In the rows, zero is written as 128.
One hidden turn or mirror swaps the rows below in pairs. Which row is each named row swapped with?
The rows were stretched afterwards, more along some directions than others.
K515: [119 137 148 134 107 132 119 151 138 113 135 146 138 141 147 117 133 116
 130 103 145 131 143 117 123 123]
K634: [136  90 134 146 165 125 118 146 141 124 150 123 141 116 129 105 126 121
 131 137 154 149 137 118 141  92]
K32: [140  93 117 136 161 123 126 149 137 119 143 117 140 107 125 112 124 122
 126 138 158 141 125 115 129  98]
K173: [156 132 105 138 128 113 150 152 146  58 115 135 117 113 135  88 127 138
 135 135 165 141 122 131 160 101]
K718: [114 142 121 133 130 117 116 135 105 135 133 114 122 151 133 123 115 119
 117  94 136 129 132 125 119 134]
K23: [147 107  98 112 138 117 149 121 128  78 138 135 113  95  98 123 111 144
 122 138 134 133 112 135 119 131]
K494: [111  99 120 129 139 145 128 114 140 107 138 133 128  92 130 130 122 153
 135 157 164 141 118 139 101 118]
K87: [114 142 144 123 104 128 126 142 134 113 126 165 135 126 138 127 135 120
 125 110 145 125 138 113 117 108]
K744: [129 125 121 159 134 108 140 127 152 128 129 142 127 151 145  79 103 109
 125  87 136 148 120 148 150 108]
K578: [135  89 137 145 163 131 114 140 142 129 149 131 136 124 127 101 121 116
 138 135 146 152 140 117 138  93]
K197: [143 158 111 140 119 112 142 149 155  64 115 117 119 123 151  91 126 154
 135 152 170 138 120 151 148 111]
K599: [118 123 125 167 145 124 119 129 159 140 136 127 127 151 147  90 104 124
 134  95 136 133 128 170 134 110]
K585: [136 138 121 135 153 124 112 136 150 133 161  81 131 135 129 114 103 151
 124 148 129 122 123 166 121 145]
K507: [145 135 112 109 142 113 142 126 114  76 154 127 117 101 107 133 127 127
 139 160 146 148 138 115 109 122]
K117: [102 144 120 133 108 120 127 106 106  98 129 132 123 127 143 121 134 151
 103 102 134 145 111 160 119 142]
K184: [128 146 116 132 150 118 119 128 133 145 161  89 132 135 117 126  99 147
 117 138 115 123 119 165 117 147]
K330: [146 155 117 150 128 121 121 149 162  85 139  92 120 125 146  96 116 163
 135 163 159 125 120 163 141 135]
K635: [130 150 127 104 107 136 142 135 121  84 132 129 117 111 108 135 103 169
 127 158 125 104 124 130 121 142]
K821: [133 135  89 138 132 129 126 139 141  86 149 112 110 107 126 143 136 160
 112 133 144 119 118 166  98 124]
K874: [137 129 137 106 128 116 150 129 112  83 146 145 116 126 103 117  96 138
 153 173 133 145 150 100 138 124]
K602: [127 133 121 137 158 118 116 127 130 148 158  87 133 136 121 119 100 147
 112 134 110 125 123 167 130 134]
K79: [140  97  97 117 143 126 142 115 140  99 140 127 122  98 109 131 103 142
 125 140 136 124 112 147 107 130]
K752: [ 97 129 115 160 126 125 120 113 104 121 129 127 112 153 153 105 110 141
 131 117 151 145 134 133 132 112]
K55: [124 112 120 158 136 114 132 126 151 137 132 141 129 151 145  89  99 110
 127  86 138 139 124 151 142 110]
K345: [139 103  95 114 142 126 146 114 134  93 136 129 122  95 107 127 111 143
 118 135 135 130 105 145 106 133]
K267: [129 137 125 121 122 122 117 143 117 128 147 116 128 145 139 131 114 118
 114  88 126 119 131 127 110 140]
K179: [139 134  99 124 132 125 130 126 118  77 158 117 107 100 114 151 137 149
 126 147 143 134 126 141  95 127]
K859: [107 139 122 147 130 115 116 130 102 126 134 113 121 151 137 113 112 126
 123 100 141 137 129 131 125 131]
K858: [152 143 107 143 123 119 142 149 144  55 114 130 117 108 142  96 135 142
 134 140 168 140 116 135 154 106]
K564: [119 145 147 131 104 133 127 145 133 114 132 155 132 140 149 109 124 123
 122  94 141 124 138 120 128 113]
K155: [138 131 126 132 154 128 118 140 149 135 162  83 133 135 133 112 108 146
 120 148 130 127 123 166 120 140]
K884: [119 147 106 109 109 132 138 146 123 100 116 110 127 107 120 138 106 182
 111 140 136  91 111 149 116 137]
K646: [118 121 118 160 137 130 121 132 160 143 134 121 125 151 154  99 104 131
 130  91 131 124 121 170 138 114]
K136: [121 135 117 164 144 134 113 135 156 141 136 112 126 141 149 102 106 130
 128  94 135 122 119 176 130 115]
K726: [115  88 112 120 136 143 135 115 145 104 138 134 126  97 127 133 120 157
 133 153 153 133 116 140 105 121]
K296: [114 145 104 106 112 133 131 145 125 100 117 106 133 113 117 152 119 174
 113 143 132  88 115 149 109 146]
K836: [ 99 144 133 142 116 136 113 106  98  92 129 137 120 125 142 114 132 152
 119 117 139 147 118 158 125 136]
K41: [124 126 116 150 125 103 138 123 140 126 128 141 124 150 148  84 106 115
 114  81 138 146 121 139 143 117]
K630: [110 145 135 130 105 122 137 139 136 104 125 167 131 133 142 118 131 135
 120 111 142 128 139 128 132  97]
K363: [104 118 146 163 139 145  96 115 119 100 142 144 128 126 148  97 136 135
 141 125 155 157 136 148 132 115]
K115: [107 134 124 149 127 117 113 126  93 119 138 119 116 142 138 122 114 132
 121 106 135 140 130 129 126 118]
K782: [108 141 144 137 107 127 129 140 127 106 128 160 139 118 145 117 136 132
 124 104 144 136 133 128 133 100]
K71: [147 138 105 105 135 110 145 133 113  80 154 122 113 108 113 135 121 139
 127 157 145 138 136 124 103 118]
K806: [130 119  94 109 141 123 130 145 124 123 136  97 137  98 116 147 121 162
  99 139 144 105 103 138 102 119]
K943: [113 145 105 111 106 133 132 141 123  98 117 119 121 112 117 151 113 181
 106 135 129  88 111 146 113 136]
K135: [ 82 120 119 159 124 132 124 106 112 114 128 143 115 140 152 109 117 156
 126 132 153 149 131 142 126 107]
K595: [109 126 148 168 147 143 107 129 134  99 140 139 135 135 154  85 133 128
 146 134 158 165 135 152 152 105]
K514: [101 140 129 146 120 135 109 115 111  84 124 135 125 116 149 121 147 145
 119 109 149 148 115 161 117 123]
K467: [128  96 136 153 163 131 114 136 133 124 147 135 138 120 128 101 118 115
 145 136 153 154 137 112 143  95]
K695: [127 144 127 105 119 137 138 133 119  92 128 125 121 127 107 127  94 160
 142 165 122 110 139 131 124 145]
K26: [151 136 115 115 138 112 140 127 115  74 152 123 113 108 107 132 119 137
 137 169 136 142 141 113 120 124]
K951: [131 148 119 139 136 133 122 145 152  91 145  95 131 121 142 109 126 163
 125 162 156 133 115 172 126 140]
K447: [123 157 114 104 109 130 135 141 125 107 116 121 120 124 110 140  99 166
 121 146 122  87 121 140 116 141]
K684: [136  96 100 112 143 129 141 117 140 103 143 128 121  94 111 128 104 150
 119 142 141 125 109 148  94 129]
K772: [132 134 119 132 153 120 117 126 137 149 156  87 129 139 121 119  95 147
 117 140 108 124 123 162 124 138]
K511: [156 151 114 140 118 114 140 159 156  62 125 123 119 117 149  90 133 143
 133 143 174 137 122 139 148 111]
K226: [142  93 136 139 163 128 127 142 141 122 151 127 138 110 129 104 126 120
 131 138 155 152 131 115 133  92]
K649: [128  95 152 157 166 139 109 133 138 123 155 128 136 130 139  91 120 116
 148 143 146 160 141 129 148  98]
K674: [149 149 113 133 125 123 140 153 152  65 122 120 124 116 151  90 129 149
 128 149 181 137 121 149 135 112]
K234: [117 145 137 153 143 109 127 128 118 138 146 137 135 138 126 108 113 125
 126 117 116 145 130 142 155  90]
K116: [109 134 155 165 138 150 100 117 128 103 147 135 127 123 156  97 134 130
 140 122 143 161 124 154 132 115]
K656: [151 140  98 135 126 112 148 146 135  58 113 137 115 109 132  90 126 137
 128 132 165 140 120 135 151 103]
K727: [142 135 119 101 139 114 144 127 112  84 149 134 116 105 101 136 122 125
 141 163 141 148 142 103 115 122]
K426: [126 118 124 167 137 115 127 127 154 137 135 135 124 147 150  82  95 116
 128  91 132 140 121 153 147 106]
K886: [128 139 125 140 155 122 118 123 126 152 156  86 129 137 124 118  97 145
 112 126 106 125 116 166 128 136]
K440: [124  98 151 162 164 135 104 132 140 120 154 133 136 130 136  92 120 117
 154 141 151 160 144 123 150  98]
K67: [138  95 110 129 157 113 119 151 136 122 145 106 137 101 122 133 119 137
 119 135 151 125 117 118 122  99]
K481: [105 151 116 136 105 116 129 112 106  90 126 136 120 119 139 118 138 149
 100 103 142 147 108 157 119 136]
K294: [113 138 128 148 129 117 113 130 103 127 137 119 121 159 138 114 116 127
 117  97 135 136 137 131 124 131]
K844: [106 153 141 158 121 135 108 112 110  86 133 132 123 122 148 111 136 143
 126 118 139 153 117 164 137 125]
K419: [119 140 126 135 154 101 123 120 119 151 156 112 132 144 118 118  93 138
 118 125 107 134 130 157 133 116]
K153: [122 141 124 139 155 113 123 120 118 147 157 104 133 141 115 116 100 134
 116 125 105 136 125 165 130 130]
K265: [105 138 145 139 113 125 131 144 133 106 121 163 141 139 140 111 136 124
 136 115 146 136 145 124 143  99]
K459: [141 150 124 137 133 134 131 147 162  89 138 102 122 123 147  91 115 161
 135 164 166 135 118 159 126 130]
K968: [121  93 107 130 142 139 126 115 148 105 138 117 126  91 129 132 116 154
 131 150 152 126 111 145  99 124]
K567: [102 157 123 138 109 125 126 109 107  95 124 137 123 132 145 114 137 150
 109 108 141 147 113 165 120 138]

K426 swaps with K684
K821 swaps with K135
K87 swaps with K447
K836 swaps with K511

